500 stands for zero in the data rows.
A hidden rule labels the rows of this table. It goes by one to three of the table's principal directions, not those with the most spread.
array([571, 550, 517, 543, 476, 455, 626, 534, 418, 519, 543, 529, 503,
       384, 541, 495, 493, 545, 624, 467, 496, 569, 591, 513, 471, 379,
       484, 496, 483, 508, 502, 497]) Cs
array([482, 475, 458, 487, 597, 541, 663, 545, 450, 368, 542, 522, 427,
       532, 310, 590, 322, 425, 607, 472, 676, 674, 539, 446, 612, 255,
       463, 349, 505, 524, 385, 456]) NZ
array([449, 478, 477, 463, 560, 496, 573, 597, 492, 504, 525, 540, 430,
       570, 426, 474, 352, 539, 525, 498, 418, 525, 482, 536, 505, 521,
       511, 473, 490, 551, 547, 468]) Cs
array([552, 475, 551, 705, 623, 457, 641, 560, 364, 383, 567, 487, 429,
       371, 471, 580, 570, 387, 539, 483, 629, 643, 655, 557, 333, 353,
       392, 579, 451, 547, 423, 513]) NZ
array([358, 434, 468, 331, 608, 571, 522, 503, 527, 420, 508, 567, 452,
       607, 343, 513, 275, 547, 455, 528, 445, 533, 432, 470, 650, 479,
       588, 448, 531, 457, 548, 433]) NZ
array([450, 572, 400, 545, 779, 440, 650, 566, 471, 602, 709, 602, 388,
       599, 435, 542, 519, 421, 567, 526, 338, 495, 492, 570, 561, 354,
       456, 385, 516, 559, 587, 524]) NZ
array([547, 505, 544, 364, 337, 535, 417, 390, 588, 353, 456, 468, 549,
       406, 497, 506, 395, 562, 608, 509, 714, 514, 477, 381, 607, 408,
       574, 355, 506, 503, 393, 483]) NZ
array([586, 496, 519, 498, 266, 521, 278, 376, 545, 618, 364, 400, 653,
       466, 674, 445, 688, 562, 393, 509, 483, 348, 437, 438, 492, 657,
       536, 648, 540, 391, 507, 558]) NZ
array([460, 448, 532, 462, 558, 542, 537, 487, 473, 330, 526, 513, 474,
       440, 415, 540, 374, 504, 526, 520, 633, 597, 524, 446, 539, 371,
       526, 454, 494, 490, 438, 465]) Vx
array([505, 360, 453, 477, 471, 474, 359, 703, 547, 460, 581, 379, 448,
       527, 518, 329, 237, 703, 448, 670, 450, 411, 401, 442, 496, 509,
       544, 458, 483, 549, 589, 571]) Vx
array([483, 579, 499, 393, 431, 517, 544, 447, 580, 477, 460, 538, 527,
       505, 473, 533, 467, 478, 558, 454, 572, 548, 522, 480, 607, 479,
       512, 342, 496, 509, 450, 445]) Cs
array([554, 407, 494, 699, 542, 385, 383, 683, 431, 671, 554, 420, 437,
       524, 637, 345, 595, 593, 371, 591, 201, 317, 475, 645, 225, 734,
       468, 799, 469, 548, 701, 620]) OM
array([545, 400, 577, 520, 363, 548, 439, 518, 452, 378, 425, 416, 543,
       382, 544, 467, 400, 606, 485, 517, 636, 538, 491, 406, 428, 503,
       516, 594, 496, 497, 426, 491]) OM
array([507, 557, 494, 464, 475, 460, 545, 529, 557, 498, 520, 516, 485,
       481, 503, 494, 473, 503, 545, 497, 506, 523, 553, 530, 528, 484,
       487, 388, 474, 541, 509, 485]) Cs
array([406, 544, 530, 438, 593, 641, 652, 307, 454, 385, 436, 604, 529,
       522, 364, 723, 531, 330, 521, 376, 693, 669, 498, 405, 641, 362,
       477, 445, 561, 454, 320, 373]) NZ
array([522, 428, 514, 374, 358, 505, 316, 505, 588, 393, 474, 424, 539,
       452, 515, 374, 341, 646, 512, 592, 585, 437, 450, 424, 552, 508,
       615, 425, 480, 459, 510, 538]) Vx
array([484, 464, 520, 603, 590, 471, 460, 545, 433, 527, 500, 515, 470,
       540, 497, 440, 596, 444, 468, 488, 420, 459, 502, 608, 319, 632,
       508, 644, 455, 497, 549, 542]) NZ
array([581, 411, 494, 772, 529, 461, 475, 644, 399, 583, 525, 370, 463,
       498, 595, 490, 617, 478, 373, 547, 455, 457, 501, 529, 289, 565,
       355, 717, 500, 568, 508, 581]) Vx
array([440, 410, 445, 436, 560, 524, 431, 579, 494, 546, 537, 500, 457,
       625, 449, 411, 338, 609, 466, 564, 351, 414, 364, 478, 539, 554,
       575, 535, 529, 494, 597, 520]) Vx
array([390, 551, 498, 451, 700, 539, 763, 500, 417, 448, 549, 672, 416,
       551, 331, 612, 399, 410, 613, 396, 483, 666, 545, 546, 553, 383,
       493, 423, 502, 532, 471, 388]) Cs
array([469, 436, 440, 468, 556, 480, 500, 668, 524, 489, 589, 474, 424,
       568, 449, 409, 280, 602, 509, 588, 434, 484, 443, 487, 535, 465,
       515, 404, 487, 560, 566, 521]) NZ
array([609, 589, 500, 529, 328, 427, 421, 516, 609, 535, 487, 422, 560,
       431, 627, 431, 602, 496, 555, 513, 599, 455, 551, 505, 470, 528,
       460, 351, 448, 550, 461, 555]) OM
array([525, 490, 492, 814, 655, 451, 589, 621, 342, 694, 528, 492, 446,
       574, 574, 525, 757, 364, 395, 450, 318, 470, 520, 642, 220, 651,
       336, 772, 490, 570, 548, 548]) OM
array([377, 594, 385, 441, 718, 507, 579, 475, 551, 677, 607, 614, 465,
       692, 453, 562, 574, 415, 438, 506, 272, 439, 422, 542, 665, 494,
       484, 401, 558, 485, 609, 483]) NZ
array([462, 447, 446, 557, 699, 441, 556, 613, 410, 595, 611, 555, 381,
       591, 435, 455, 450, 528, 493, 539, 245, 447, 482, 614, 433, 516,
       517, 632, 503, 516, 662, 540]) NZ
array([513, 422, 500, 562, 423, 477, 381, 600, 471, 663, 439, 438, 515,
       560, 613, 376, 530, 623, 360, 534, 260, 352, 422, 554, 358, 760,
       511, 745, 509, 493, 640, 546]) Cs
array([442, 586, 540, 144, 372, 580, 556, 293, 625, 261, 416, 612, 563,
       417, 339, 568, 277, 525, 696, 429, 759, 656, 558, 391, 809, 300,
       662, 180, 498, 410, 376, 373]) OM
array([646, 422, 589, 603, 227, 413, 293, 573, 491, 577, 406, 345, 574,
       331, 752, 331, 582, 710, 390, 572, 385, 344, 536, 540, 265, 739,
       514, 787, 465, 487, 612, 589]) Cs
array([451, 562, 378, 510, 675, 445, 538, 569, 538, 705, 649, 553, 438,
       656, 509, 483, 544, 485, 470, 554, 241, 390, 425, 558, 583, 497,
       471, 428, 536, 534, 646, 543]) NZ
array([538, 509, 515, 515, 466, 522, 433, 390, 522, 426, 460, 468, 532,
       482, 476, 552, 596, 397, 528, 479, 683, 512, 506, 461, 513, 450,
       498, 461, 500, 478, 388, 521]) Vx
array([549, 476, 515, 542, 400, 526, 375, 407, 498, 549, 396, 439, 568,
       516, 550, 508, 650, 460, 429, 477, 531, 430, 463, 482, 459, 601,
       499, 633, 524, 439, 466, 535]) NZ
array([505, 436, 546, 489, 475, 511, 475, 537, 477, 354, 491, 477, 484,
       439, 455, 453, 378, 537, 552, 516, 625, 555, 517, 478, 445, 463,
       542, 480, 458, 509, 452, 499]) NZ
array([557, 524, 519, 489, 398, 514, 380, 390, 543, 490, 487, 448, 593,
       415, 605, 497, 606, 518, 489, 531, 593, 446, 479, 417, 543, 463,
       521, 477, 519, 445, 456, 538]) NZ
array([513, 463, 557, 437, 347, 556, 443, 455, 536, 397, 402, 445, 564,
       423, 527, 504, 430, 564, 472, 498, 638, 535, 499, 412, 528, 517,
       522, 497, 505, 477, 423, 462]) NZ
array([488, 541, 503, 630, 630, 485, 649, 520, 375, 618, 510, 588, 450,
       560, 480, 560, 633, 393, 531, 398, 369, 527, 524, 609, 369, 559,
       435, 643, 502, 539, 521, 480]) Cs
array([494, 650, 423, 758, 831, 399, 761, 550, 350, 795, 699, 632, 419,
       557, 571, 614, 835, 321, 490, 446, 182, 490, 579, 674, 399, 441,
       330, 618, 526, 546, 629, 533]) Cs
array([339, 543, 474, 277, 607, 570, 614, 467, 551, 425, 518, 643, 485,
       580, 348, 529, 310, 505, 544, 468, 481, 596, 484, 480, 699, 431,
       590, 303, 506, 456, 514, 390]) OM
array([617, 410, 541, 567, 282, 460, 333, 583, 479, 571, 439, 366, 556,
       408, 677, 350, 488, 699, 442, 566, 420, 372, 463, 477, 358, 647,
       522, 697, 493, 498, 572, 576]) Cs
array([527, 518, 503, 568, 476, 502, 517, 483, 503, 528, 463, 472, 501,
       516, 515, 559, 587, 427, 475, 465, 543, 508, 510, 505, 467, 530,
       429, 526, 511, 539, 447, 494]) NZ
array([544, 471, 450, 647, 540, 440, 512, 636, 462, 621, 561, 428, 463,
       521, 573, 471, 553, 522, 406, 560, 369, 453, 514, 542, 426, 524,
       403, 594, 505, 534, 581, 560]) NZ
array([657, 380, 667, 582, 146, 535, 394, 510, 442, 265, 297, 320, 606,
       232, 598, 445, 437, 606, 516, 477, 858, 609, 604, 396, 304, 529,
       489, 638, 436, 490, 309, 496]) Cs
array([617, 573, 436, 670, 549, 314, 468, 611, 516, 702, 628, 463, 431,
       509, 615, 409, 701, 465, 534, 555, 296, 355, 567, 673, 356, 553,
       429, 530, 451, 577, 648, 638]) OM
array([437, 484, 466, 345, 516, 503, 422, 517, 573, 483, 544, 530, 496,
       550, 466, 402, 352, 604, 515, 564, 424, 439, 430, 482, 603, 509,
       615, 393, 495, 465, 587, 507]) NZ
array([475, 485, 507, 466, 585, 526, 590, 497, 476, 336, 563, 531, 453,
       452, 391, 557, 370, 472, 591, 508, 656, 622, 537, 452, 567, 302,
       508, 374, 490, 518, 419, 468]) Vx
array([370, 655, 455, 160, 546, 567, 676, 362, 632, 456, 580, 681, 517,
       510, 408, 608, 291, 561, 637, 475, 497, 592, 476, 387, 903, 269,
       595, 129, 566, 479, 498, 356]) OM
array([553, 407, 559, 329, 168, 544, 270, 478, 594, 418, 357, 378, 621,
       393, 605, 354, 315, 760, 460, 570, 577, 420, 431, 362, 558, 602,
       633, 521, 505, 428, 503, 505]) OM
array([441, 538, 428, 457, 625, 491, 494, 489, 572, 541, 597, 527, 471,
       585, 473, 528, 512, 455, 464, 555, 441, 458, 456, 494, 621, 443,
       493, 374, 525, 503, 545, 515]) Vx
array([469, 444, 567, 323, 297, 566, 449, 502, 537, 397, 364, 489, 569,
       443, 498, 417, 278, 677, 505, 486, 554, 538, 478, 426, 545, 588,
       611, 492, 487, 455, 487, 425]) Cs
array([501, 493, 454, 546, 578, 446, 430, 541, 514, 601, 587, 485, 475,
       540, 555, 445, 565, 523, 441, 575, 344, 384, 462, 546, 477, 538,
       504, 542, 505, 498, 613, 572]) Vx
array([466, 474, 556, 323, 350, 544, 530, 502, 558, 355, 413, 503, 526,
       419, 460, 488, 259, 636, 519, 494, 588, 595, 539, 434, 596, 486,
       568, 417, 490, 489, 472, 406]) Cs
array([391, 608, 445, 324, 629, 591, 707, 373, 531, 456, 545, 651, 486,
       579, 338, 675, 402, 403, 610, 421, 578, 639, 478, 413, 792, 270,
       510, 245, 566, 488, 411, 380]) OM
array([460, 446, 540, 96, 269, 565, 214, 376, 709, 219, 457, 469, 617,
       389, 466, 321, 166, 744, 595, 628, 729, 456, 418, 314, 762, 412,
       793, 193, 468, 361, 478, 498]) Vx
array([473, 631, 393, 554, 673, 420, 618, 549, 519, 733, 643, 582, 454,
       606, 539, 523, 648, 425, 490, 506, 245, 438, 513, 605, 556, 481,
       425, 427, 519, 531, 633, 529]) Cs
array([548, 366, 486, 479, 443, 475, 364, 630, 498, 452, 564, 399, 461,
       469, 525, 353, 275, 708, 517, 636, 469, 412, 409, 430, 481, 469,
       572, 523, 499, 529, 568, 574]) Vx
array([495, 466, 526, 519, 494, 534, 550, 513, 474, 401, 458, 487, 477,
       492, 430, 548, 438, 456, 521, 465, 629, 589, 523, 479, 475, 465,
       470, 492, 490, 529, 410, 464]) NZ
array([365, 435, 553, 350, 528, 646, 533, 396, 492, 324, 398, 565, 511,
       544, 348, 594, 340, 480, 469, 442, 632, 612, 439, 410, 600, 498,
       571, 494, 535, 453, 396, 377]) NZ
array([550, 633, 484, 635, 595, 398, 507, 435, 525, 591, 554, 533, 489,
       505, 544, 541, 830, 282, 534, 457, 491, 458, 599, 648, 395, 528,
       425, 470, 451, 523, 502, 567]) NZ
array([467, 531, 485, 481, 548, 510, 416, 399, 545, 515, 488, 519, 533,
       556, 487, 516, 639, 399, 458, 495, 513, 450, 478, 522, 525, 543,
       527, 480, 500, 439, 495, 524]) Vx
array([547, 511, 524, 446, 331, 504, 439, 466, 549, 499, 406, 462, 557,
       466, 541, 468, 492, 548, 516, 477, 552, 482, 507, 477, 512, 560,
       526, 492, 494, 485, 474, 495]) OM
array([530, 571, 478, 436, 445, 457, 560, 512, 583, 465, 533, 495, 498,
       443, 496, 518, 444, 511, 560, 517, 567, 554, 584, 489, 612, 383,
       479, 315, 484, 520, 485, 484]) OM
array([453, 539, 543, 538, 609, 508, 611, 440, 456, 451, 473, 588, 456,
       516, 410, 600, 593, 341, 529, 403, 541, 588, 573, 591, 426, 521,
       468, 537, 476, 520, 448, 448]) OM
array([505, 442, 511, 526, 544, 506, 374, 471, 483, 419, 527, 471, 507,
       488, 482, 447, 529, 475, 509, 545, 583, 461, 466, 486, 445, 481,
       557, 516, 475, 457, 477, 564]) Vx
array([528, 437, 461, 624, 580, 381, 323, 622, 492, 628, 590, 432, 468,
       530, 601, 326, 620, 552, 377, 628, 255, 313, 493, 636, 330, 655,
       522, 666, 453, 465, 705, 646]) NZ
array([517, 512, 531, 402, 361, 472, 422, 519, 562, 453, 446, 495, 543,
       450, 519, 374, 424, 583, 564, 502, 535, 486, 531, 521, 480, 572,
       589, 422, 436, 474, 521, 508]) OM
array([531, 410, 522, 634, 564, 490, 493, 601, 397, 473, 585, 445, 462,
       432, 556, 463, 463, 572, 478, 570, 481, 490, 477, 473, 374, 452,
       467, 619, 500, 542, 516, 546]) OM
array([582, 462, 532, 448, 235, 480, 267, 507, 568, 568, 406, 393, 611,
       438, 678, 326, 501, 695, 450, 560, 441, 338, 432, 459, 448, 685,
       585, 584, 490, 454, 569, 563]) OM
array([452, 486, 404, 527, 704, 401, 462, 633, 514, 593, 640, 535, 394,
       640, 433, 383, 491, 476, 493, 581, 280, 399, 484, 647, 459, 542,
       535, 474, 456, 506, 675, 591]) NZ
array([547, 505, 525, 422, 334, 498, 458, 506, 568, 439, 451, 452, 536,
       431, 532, 460, 398, 587, 550, 512, 598, 512, 514, 445, 543, 489,
       526, 408, 484, 521, 461, 489]) Cs
array([520, 511, 456, 630, 674, 427, 587, 570, 439, 525, 620, 519, 405,
       521, 449, 528, 567, 398, 539, 516, 457, 522, 565, 591, 435, 403,
       432, 503, 477, 541, 531, 551]) NZ
array([580, 448, 610, 639, 359, 566, 400, 356, 434, 392, 325, 403, 597,
       393, 550, 586, 718, 374, 430, 425, 766, 547, 543, 451, 345, 567,
       444, 698, 496, 448, 311, 505]) Vx
array([437, 535, 571, 293, 356, 603, 429, 277, 599, 368, 317, 550, 599,
       492, 433, 569, 501, 449, 502, 409, 678, 546, 493, 443, 620, 575,
       601, 435, 511, 408, 388, 403]) OM
array([493, 435, 505, 545, 534, 538, 559, 574, 450, 406, 530, 461, 471,
       470, 463, 529, 379, 521, 494, 526, 604, 587, 497, 429, 499, 393,
       455, 480, 506, 536, 432, 480]) NZ
array([432, 484, 499, 417, 542, 538, 515, 487, 513, 448, 511, 535, 497,
       514, 454, 511, 408, 529, 481, 514, 499, 528, 479, 468, 575, 472,
       540, 458, 513, 474, 509, 461]) NZ
Which label does each new row get?
array([466, 538, 521, 340, 404, 564, 512, 376, 545, 463, 405, 551, 563,
       493, 460, 546, 450, 521, 527, 441, 554, 541, 496, 444, 640, 491,
       568, 443, 530, 432, 459, 426]): OM
array([425, 614, 476, 494, 604, 485, 689, 485, 469, 672, 477, 650, 468,
       612, 461, 576, 610, 400, 501, 373, 283, 529, 542, 638, 495, 612,
       457, 548, 513, 515, 575, 422]): Cs
array([600, 419, 623, 542, 335, 558, 447, 388, 446, 234, 362, 411, 543,
       326, 454, 571, 486, 448, 574, 445, 889, 628, 575, 408, 412, 409,
       502, 563, 474, 485, 273, 484]): NZ
array([506, 460, 577, 376, 315, 607, 596, 482, 489, 301, 394, 483, 545,
       377, 453, 558, 233, 615, 585, 449, 748, 676, 514, 330, 603, 374,
       517, 407, 519, 523, 335, 379]): Cs
array([454, 452, 571, 392, 343, 608, 433, 420, 531, 457, 344, 489, 572,
       506, 527, 520, 422, 583, 427, 457, 542, 489, 403, 406, 520, 655,
       547, 584, 544, 492, 443, 414]): OM
array([501, 492, 565, 366, 392, 603, 451, 316, 548, 249, 417, 488, 576,
       400, 422, 586, 425, 458, 583, 468, 862, 613, 503, 340, 637, 337,
       565, 346, 509, 443, 292, 444]): Vx
array([504, 448, 504, 479, 369, 509, 368, 536, 534, 608, 433, 428, 564,
       509, 630, 411, 499, 647, 349, 556, 349, 378, 429, 474, 480, 681,
       524, 637, 526, 461, 597, 519]): Cs
array([483, 444, 467, 603, 575, 462, 466, 678, 475, 576, 585, 454, 461,
       546, 568, 393, 468, 570, 416, 584, 357, 430, 449, 533, 387, 584,
       463, 551, 478, 554, 597, 553]): OM
array([587, 413, 502, 659, 477, 416, 457, 672, 406, 607, 547, 419, 454,
       460, 613, 379, 491, 635, 462, 568, 317, 405, 492, 561, 302, 594,
       467, 717, 483, 553, 622, 585]): Cs
array([462, 427, 579, 374, 385, 658, 645, 504, 477, 160, 413, 482, 526,
       382, 355, 598, 140, 554, 604, 450, 921, 787, 523, 276, 637, 260,
       501, 297, 503, 530, 233, 349]): OM
array([592, 394, 559, 519, 352, 453, 318, 578, 500, 395, 499, 381, 523,
       359, 593, 331, 398, 673, 522, 602, 567, 434, 501, 470, 372, 533,
       575, 561, 443, 496, 527, 583]): NZ
array([500, 446, 377, 915, 950, 314, 696, 847, 305, 715, 757, 503, 238,
       660, 439, 489, 645, 334, 403, 565, 135, 474, 596, 796, 195, 516,
       283, 731, 450, 640, 711, 627]): NZ
array([449, 546, 525, 471, 603, 487, 605, 527, 498, 351, 545, 583, 454,
       475, 386, 501, 438, 404, 625, 458, 636, 632, 594, 559, 475, 412,
       517, 325, 418, 530, 439, 463]): OM
array([445, 468, 387, 535, 713, 417, 462, 653, 491, 646, 655, 528, 401,
       658, 465, 376, 474, 527, 455, 599, 210, 372, 439, 616, 476, 548,
       532, 517, 485, 497, 707, 591]): NZ
array([554, 538, 546, 694, 511, 472, 715, 557, 369, 572, 459, 512, 471,
       433, 543, 611, 630, 418, 486, 395, 466, 617, 635, 581, 342, 518,
       340, 673, 496, 566, 462, 451]): Cs
array([547, 412, 601, 259, 96, 602, 269, 381, 615, 309, 274, 389, 654,
       374, 546, 409, 287, 716, 510, 511, 748, 485, 433, 308, 603, 575,
       658, 465, 507, 417, 389, 456]): OM
array([673, 531, 555, 585, 228, 429, 379, 488, 560, 476, 407, 359, 587,
       341, 648, 440, 634, 509, 530, 500, 685, 479, 607, 498, 391, 540,
       454, 490, 442, 511, 418, 568]): OM
array([642, 562, 462, 764, 571, 313, 424, 537, 446, 764, 562, 478, 441,
       548, 617, 431, 883, 366, 518, 489, 262, 306, 555, 742, 223, 671,
       425, 718, 453, 549, 640, 669]): NZ
array([465, 402, 553, 512, 467, 572, 519, 533, 410, 474, 414, 492, 506,
       499, 491, 503, 404, 577, 430, 471, 467, 534, 457, 466, 429, 592,
       511, 685, 523, 489, 492, 447]): Cs
array([327, 633, 433, 298, 725, 538, 846, 505, 502, 489, 590, 743, 417,
       607, 281, 615, 302, 437, 645, 399, 411, 695, 559, 540, 750, 309,
       525, 225, 512, 508, 525, 342]): Cs
array([488, 443, 522, 537, 471, 549, 442, 480, 474, 509, 449, 454, 536,
       501, 545, 515, 536, 522, 387, 512, 493, 472, 452, 455, 468, 571,
       485, 628, 532, 474, 489, 496]): NZ
array([569, 424, 522, 466, 322, 486, 302, 535, 544, 476, 451, 396, 548,
       455, 582, 353, 423, 648, 499, 570, 530, 394, 436, 450, 451, 587,
       578, 534, 480, 487, 521, 566]): NZ
array([533, 523, 433, 541, 552, 386, 378, 598, 562, 635, 644, 464, 483,
       518, 617, 352, 566, 573, 473, 626, 306, 332, 473, 569, 466, 541,
       522, 457, 470, 509, 667, 621]): NZ
array([464, 448, 531, 334, 484, 582, 450, 418, 528, 218, 493, 513, 519,
       441, 348, 491, 285, 511, 632, 516, 803, 613, 486, 374, 632, 301,
       627, 296, 474, 438, 360, 470]): Vx
array([488, 487, 473, 554, 554, 487, 465, 531, 496, 551, 521, 481, 497,
       542, 517, 481, 565, 472, 428, 527, 442, 460, 489, 529, 470, 540,
       476, 540, 497, 483, 538, 534]): Vx
array([584, 655, 544, 434, 302, 502, 556, 324, 562, 496, 396, 526, 614,
       381, 560, 587, 647, 431, 615, 386, 675, 573, 608, 465, 594, 430,
       484, 373, 499, 463, 376, 453]): Cs
array([450, 576, 498, 327, 495, 549, 645, 411, 542, 441, 486, 607, 487,
       511, 391, 605, 363, 493, 629, 425, 562, 601, 506, 448, 688, 376,
       535, 329, 535, 518, 439, 395]): Cs
array([500, 566, 497, 446, 528, 497, 489, 387, 551, 449, 527, 537, 517,
       475, 470, 548, 570, 419, 562, 490, 595, 514, 529, 493, 582, 404,
       527, 379, 497, 468, 455, 504]): Vx
array([401, 723, 463, 432, 649, 559, 855, 333, 474, 652, 498, 729, 499,
       590, 421, 772, 647, 307, 571, 301, 401, 641, 549, 530, 700, 399,
       408, 399, 586, 513, 451, 335]): Cs
array([544, 464, 442, 496, 414, 410, 448, 704, 531, 669, 551, 436, 471,
       525, 612, 326, 365, 728, 458, 599, 227, 370, 461, 541, 470, 612,
       514, 547, 494, 542, 697, 558]): Cs
array([464, 522, 487, 615, 682, 558, 668, 442, 396, 543, 550, 562, 449,
       556, 451, 692, 602, 357, 493, 432, 500, 569, 466, 472, 509, 400,
       388, 570, 575, 557, 421, 450]): NZ
array([650, 338, 636, 625, 166, 507, 281, 593, 452, 372, 320, 289, 586,
       325, 648, 336, 453, 653, 462, 524, 703, 472, 504, 438, 211, 688,
       507, 714, 429, 524, 403, 557]): OM
array([350, 493, 333, 595, 933, 393, 528, 693, 442, 822, 720, 628, 332,
       817, 436, 389, 586, 449, 376, 578, 0, 302, 399, 751, 418, 676,
       509, 636, 502, 505, 848, 594]): Vx
array([463, 695, 477, 409, 545, 492, 681, 357, 566, 558, 494, 638, 517,
       524, 449, 648, 635, 339, 583, 380, 508, 587, 601, 555, 656, 421,
       463, 320, 512, 488, 463, 416]): Cs
array([499, 565, 481, 417, 522, 457, 490, 461, 563, 505, 572, 544, 496,
       474, 508, 478, 495, 524, 569, 531, 462, 466, 517, 517, 582, 434,
       553, 380, 492, 493, 552, 515]): NZ
array([576, 423, 501, 649, 480, 486, 326, 507, 453, 566, 504, 396, 522,
       506, 599, 440, 640, 503, 430, 556, 482, 366, 417, 483, 359, 581,
       484, 674, 512, 493, 509, 609]): Vx
